Each named turn below is shown by a few rows before and after it. Which turns, in which order, take the first row of each later pair to the second? The first pair is answered.
turn R:
[-30  17  12  12  30  59  -3  12  -2  -2  -5  11   0  37  20  -4] => [-31  -1 -28 -31  10  19   1  32  22  18   5 -11 -13   7  -7 -47]
[ 20   9  -6  -2  -6  -8 -15 -20  -9 -25  16  14  13  28  17  20] => [-23  25 -12 -10  -6  -3 -18  -6 -13  -4  22  22  14  29  17   0]
[-11  15  -3  44  -2  16   0   9  -9  17  -3  28  -4  18  26  18] => [-28  11 -32  12 -11  -8   2  26  10  36   5  19 -13   2   8 -13]
turn A:
[ -4  27  36   7  -9  33 -23 -19 -15 -25 -10  18  27   1  10  24] => [-34  23  20  -6 -22  17 -18   8   1   8 -27   2 -25 -24  17  35]
[-22  -7  10   6 -26   8 -17   2 -10  14   2  -4  13  26 -18   3] => [-26  -3  11   3 -24  10 -15   4 -10  15  -1  -5  11  24 -16   4]
[-51  -3 -15  -6 -19  -2   1   9   1  -5  33  16 -12  -4  16 -23] => [-33   0  -7   2 -13   5   1  -1  -5 -24  42  22  15  11  11 -26]
[ 35 -15  15  28  -6   8  13 -18 -14 -16  -4   2   7  31  17  10] => [ 17 -11  27  30  -9   5  15  -8  -8   0 -14 -15 -25  14  21  34]
turn S:
[ -2  -4  18   9   2  28  -4  -6  -9  -9  -7  13 -11  12   3  19] => [ -5  -9  16  11   1  23   1  -3   0  -5 -13   8 -23  11   6  23]
[ 45 -21  -8   3   2 -26  -1   7   5 -20   4 -20   1  -5  -2  -9] => [ 40 -15  -5   4   9 -10  -6  -3  -6 -26  16  -7  25   4   1 -20]
[-27  23  20 -11  -7   9   8   3 -21  28 -11  -8 -25   1   1   4] => [-13  11  16 -16 -15  -3  15  11 -11  30 -15 -18 -35  -3   1   9]
turn Q:
[  7   3  17  25   0  28  -9 -23 -14 -24  13   8  32  21  15  11] => [-15  -1  28   9  -8   6  -5  -8   3  -8   8 -35 -14 -30   3  43]
[-28  12  16 -23   1  -4 -12   9  10  11  13 -14   4 -27 -15  -3] => [-24  10 -14 -14  -6   0  -2  19  14  22  -3  12 -19   6   6 -23]
[-15   6 -12   4   7  18  -6   8  -2  14  -3  24   4  14   8 -26] => [-15  11  16  -4  15  19 -19  -1  -4  -1  17  -3  26 -13 -10  -7]
[ 16  -7 -23   6 -15 -18  16  11  25   5 -12 -38 -45  -3   0  -5] => [ 38   0 -27  23  -2   6  10 -12   9 -20   0  -1   2  41   4 -35]
Then:
Each pair is 2 to 4 turns apart.
[  9 -12 -46 -12  -9 -13   7  14  12   8   3   5  -3  12  -2 -53] => [ 49 -20 -29   7  -3  -8  11   2   6 -23   2   7  13  28   1 -32]
S then R
[ 38  -4  16  12  13  -7  -1 -30  -3 -14  12  -6  26  23  -4   8] => [-15  -1  17 -15   3 -24  -9  -6  13  27  13 -35 -10 -28 -18  15]
R then Q then R
[ -8  10  -6  33 -15  27  12  15 -11  27 -39  37 -66  -8  18  61] => [-19  12 -65 -21 -18   8  -4  16 -10  28  10  60   8   5 -20 -63]
R then Q then R
[  2 -12  -4 -21  -9 -24   9  14  11  10  -3 -31 -16 -39 -19  -4] => [-45   7   4 -16  -5   0  -1  15  -2  26   2 -12 -11 -34 -10 -12]
R then R then R
[ 13 -10  -8 -20   1  -9 -14  21   9  27   3 -30 -27 -35 -19 -15] => [ 34  -5   3  20   7  15  -5  14  -3  17 -27  -5 -43   3  16  23]
A then R then A then Q
[-33   3 -10 -29 -14  -7  -3   9   7  21  -2  -4 -17 -18   0  -8] => [ 14 -15 -32 -26 -15 -20   1   4  11   4  -3   1  -9   4   0 -21]
Q then S then R
[-32  14  -3  -3   3  11 -11   5  -6  10  10  25  27   8   4 -29] => [ 18 -14 -15 -21 -14 -32  -2  10  12   0   9 -18   6 -15 -19 -22]
R then A then Q then A
[-49  21   5 -12   4  29  11   4 -11  38   3   5 -37  -8  14   7] => [ -1   6  10 -41   4 -15  10 -10  -5  10  29 -43  -2 -38 -32  -5]
Q then R then A then Q
[ 18 -16 -21 -16 -10 -23   4   5  17   1  -7 -17 -14 -12 -14 -20] => [ -9  11  -5   7   8  22 -10  -9  -8  -4   1  30  17  25   5 -24]
Q then R then R
[ 26 -18 -22 -12 -13 -20  -1  -4  -2 -11  13   3  38  10 -12 -44] => [ 25  -9  23   1  -1  -7  -7 -19  -9 -29  17  -9  46  -8 -14  -1]
Q then S then R
[ 48 -33 -20  -1 -10 -24  19  -2  11 -12 -15 -10 -13  17  -7 -16] => [ 39 -11   1   1   6   7   1 -21 -11 -30   9   5  39  20 -15 -21]
Q then S
[  7 -11  -4 -27   4 -20 -14 -17   4   2  25 -25  14 -24 -25 -36] => [  9 -19 -26 -24  -3 -21  -6  -5  11  13  17 -11  -4  -7 -13 -50]
Q then S
[  1  17  -2 -37 -13 -38  13   5  22  -4  22 -47  -1 -34 -13  38] => [ 30  21 -20 -15   1  -8   9 -19  -1 -34  30  12  57  31   3  -7]
Q then Q
[-82   9  52   0  20  18 -25   8   4  25  23   3 -18 -20 -10  36] => [-29 -23  36 -10   2 -29  -7  22  30  22   7 -39 -56 -42 -22  53]
S then R
[ 33 -17 -24  15  -7  -3   9  -3 -11 -14 -13  24  -7  34  16  -4] => [ -8  -1 -26   7  -3  12   2   1 -11   1  -2  40   2  38  20 -22]
S then R
